Each path below is one point turned by a fixed rotation once a step. After each direction that follows a path, write how fast that rotation turns it, in deg/step (0 if it stays still).
Each turn is a multiple of 5 degrees from 10 to 175, or 0.
Each row of a path follows its step; steps can be skipped.
Rotation 1:
step 1: [ -2   4   9   1  -1  11  -9   6   5  10   5  -2   1  -2  10   0  -9 -16
   6   0 -16  -8 -11  -7 -24 -32  -6 -23  21   5  29   1   5   2   1  -7
  -1  17 -24 -11  -6 -16]
step 2: [ 11   0  13 -10 -23 -18  -4  10 -21   1 -10  15   9 -11  22  21  20  17
   6   3 -15   1 -14  -3   6  20   0 -10  12   3  14   7  -4  -1  -8   7
  11 -11   8   5 -17 -12]
step 11: [ -5   8  -6  14   3 -15  21 -20  15 -10 -15 -21  -2 -20 -22   2   6  -5
 -11   9   6   6   0  14  11   0   8  23   8  15   6 -20  14  -5 -15 -12
   0  -8  -1   1 -15  -5]
step 15: [-26   4 -15  -4 -20 -13  10  24   1 -12  13  18  14  19   8  -4  -3  -5
 -15 -14   9 -13  -4  -9   0  15  13  -6  -2   5   6  -5   0 -10   4  -8
 -22  10  13  16  -4 -11]
step 18: [ -1 -14  18  18  -5   0   2  21 -12  -4   8 -11   1   7   4  -3   5  -3
  -6  -4 -26  11   6 -13   7  -7  20 -10   3   7  -6  11  12  11  16 -11
 -28 -16  23  -4 -17  -6]
step 19: [ 13  24 -11   8  -5  10 -14 -13   1  13  -4 -10  -5   9   0  10  -2  -1
   0   0  -1  11  -7 -23 -15  14 -18 -21   1  21  10 -11  -3   5  32   2
  -2 -21  -7   0   1  10]
step 21: [-10  -5   2  -1 -18   4  10   4 -28  20   8   9   8  -2   2 -16  17  18
  -7  -2 -10  18  22   9 -12  10   7   6  21 -20  15  22   5   6   5   2
   0   1   9   8   5  -2]
step 22: [ 13 -11 -16  -6   0   6 -10  -7 -15  -1   2  -2 -26  16  17  -5   3  21
 -11 -11   2   9  -1 -10  -7   2 -19  -2 -14  17 -23   4   2 -15   4  12
  14   5  14   4  26   8]
step 25: [  6  20   6 -10  15 -16 -13  12   5  -4  -1   9 -17 -12  -8 -12   6  13
 -11  -1  12  14  12 -21  11  -8  -9  -7 -17 -21 -20 -15   2  13  -2   9
  11 -23   4  -1  12   9]
Speeds:
[ 2 -3 -6  4  2  4  2  0 -2 -4  4 -2  2 -6 -2  0 -7  8  8 -1  4  0 -4  0
  8  2 -1  0 -3  1  0 -2  1  1 -9  2  1 -6 -3  8 -3 -3]  125
[-2  2  2 -1 -7  1  6 -2 12  4 -1  1 -1  0 -3 -4  6  6 -2  0  1 -4 -6 -3
  3 -3  0 -5  2 -6  2 -1 -1 -5  2  0  7 -3  2  4 -6 -1]  80
[  4 -11   4   6   7  -4   1  -1   0  -1  -2   0   2   1  -2  -3   1   3
   2  -7   2  -5  -2   4  -4  -7  -2  -6   5   6  -3  -2   0  -3   1  -1
  -1   3   3   3   0   3]  175
[  2  -1   1  -3  -3   6   1  -1  -3  -6 -10   1   8   5   2   3   4   0
   1  -1   2   3  -2   2  -2   8  -5  -6  -5   1  -5  -1  -4  -5  -2  -2
   5  -2  -4  -1   2   0]  145
[ 4  3 -2  0 -6 -2 -1  1  4  1 -4  0 -4  5 -1  4 -8  0 11 -3  1  6 -1 -1
  4  2  2 -3  7  0  2 -5  0  0  0 -1  1  9  4 -2  2  1]  100
[-1  6 -1 -2  0 -4 -1 -4 -9  1  1  7  3  7 -3 -2 -4  5  1 -1  7  1  2 -3
  2 -4  5 -2  0  0 -6  4  4 -4  6  2 -3 -7  5 -1 -3 -3]  115
